In the rows, zero is written as 128.
Each named move below is a turn or a mirror, shown by a few rows before and after it. Which moves, in which order, take the first row of each later pair to the second? The first pair is answered.
Suz:
[134 136 112  97 136 138 119 155 108 139  94 132 100 151 121 122 115 112
 129 135 144 114 133 110 110] => [124 127 143 110 119 116 131 148 106 143  79 119  99 150 121 126 112 116
 128 140 167 105 150 124 114]
[131 124 145 127 141 125 134 110 128 146 125 132 119 125 122 112 133 127
 112 154 155 138 140 142 123] => [131 124 109 122 169 148 130 126 126 142 125 127 132 136 119 113 120 124
 121 162 123 127 140 129 120]
[112 101 116 136 139 111 118 128 122 125 111 107 133 132 165 120 157 126
 152 109  96 122 146 145  77] => [108 109 125 127 131 111 115 122 128 122 102 100 128 127 177 122 156 131
 152 117 100 117 142 143  77]
[121 141 149  98 143 134  98  50  86 175 161 136 116 133 123  69 171 132
 109 189 198 132 151 162 106] => [134 162  70  82 189 189  83  93  89 163 167 135 127 162 134  74 165 123
 108 199 125 131 124 119 108]
Lelu:
[117 138 125 103 136 138 147 115 122 149 117 130 121 132 129 117 144 131
 122 151 153 128 146 134 119] => [120 134  95 142 132 129 129 143 135 116 138 118 128 129 127 138 114 138
 125 126 102  95 128 100 139]
[155  97 141  91 113  79 151 138 114 101 108 125  83 155 117 138 106 169
 153  72 126 124 191 108 101] => [155 109 133  59 142 111 155 117 119 132  87 131  91 164 109 129 109 174
 130 101 159 136 186 113  93]
[114 140 115 176 123  70 103  84 138 190 132 143 133 128  99 110 163 168
 122 192 146  91 105 122 115] => [ 97 120 114 207 121  48  92 107 149 153 141 142 125 115  96 122 144 166
 134 151 112  79 102 109 141]
[114 124 135 177 107 113 130 115 148 122 138 104 148 104 108 128 132 134
 131 108 141 114 118 107 138] => [123 131 136 143 110 128 130  92 131 148 130 105 153 107 106 109 149 151
 114 137 179 133 129 136 134]
Nabu:
[122 134 142 124 136 117 172 182 132 148  32 131  62 143 105 120 121 125
  94 133 159  58 159 106 108] => [ 98 139 179 163 130 118 163 110 148 172  87 138  89 132  85  95 178 161
  89 162 185  57 135 154 102]
[149 151 154 162 123 134 109  16 135 114 171 117 148  93 146  97 164 126
 155 118 131 126 136 163 144] => [171 157 130 100 126 144 151 114 114  74 103 118 112 122 177 135  93  71
 179  81  89 161 173 128 131]
[118 156 168 125 153 146 112 152 109 189 127 123 112 170 154  87 129 143
  68 147 119 177 124 134  78] => [114 150 144 127 161 147 100 175 122 178 106 116 102 181 159 103 124 136
  74 158  96 154 125 104  94]

Between the rows of a pair lie 2 to 3 moves.
[158 136  67 154 179 185 100 142 135 142 167 121 159 120 132 134 133 144
 128 150  72 134  88  98 124] => [166 140  78 111 167 181 119 160 125 135 151 119 161 137 151 143 101 112
 151 117  67 194 116 102 107] | Nabu Nabu
[146 182  81  96 141 177 167 195 115 110 144 125 149 152 147 149 106 100
 153  93  71 175 112 111 143] => [142 195 155  91  94 106 183 109 106 166 125 134 130 126 134 126 128 125
 136 101 188 193 136 188 112] | Lelu Lelu Suz
[125 119 210 128  83  78 144 101 139 128 146 114 104 112 121 134 126 122
 146  98 193 144 145 186 121] => [137 122 110 154 166 196 100  97 148 122 209 110 161 124 126 116 169 134
 127 157  91 122  92 132 147] | Suz Nabu
[101 153  88 131 165 169 105 139 141  95 119 138 122 122 129 130 135  86
 134 132  64 162 102 134 159] => [ 86 142 118 163 123 110 112 123 138  87 117 122 112  85 109 134 138 110
 152 101  88 115  90 139 178] | Suz Lelu Lelu
[126 139 157 102 125 127 142  90 124 166 143 136 159 132 140  98 128 123
 110 136 138 152 122 178 101] => [109 106 151 164 106  95 121 110 153 130 163 115 163 118 121 124 127 142
 140 110  90  84  97 127 147] | Nabu Nabu Lelu
[106 122  90 127 145 166 125 158 118 111 119 110 136 155 134 136 133 127
 129 135  73 102  94  79 142] => [116 126 102 112 132 145 135 188 119 108  89 125 110 155 145 144 104 108
 148 105  94 110 119  76 151] | Suz Nabu Suz
[122 120  94 160 130 126 124 136 146 177 131 102 133 151 135 146 127 173
 118 158  90  66 118 103 155] => [140 123 107 105 132 122 153 188 127 150  90 110 108 165 174 163  79 124
 140 123  72 128 142 107 137] | Nabu Nabu
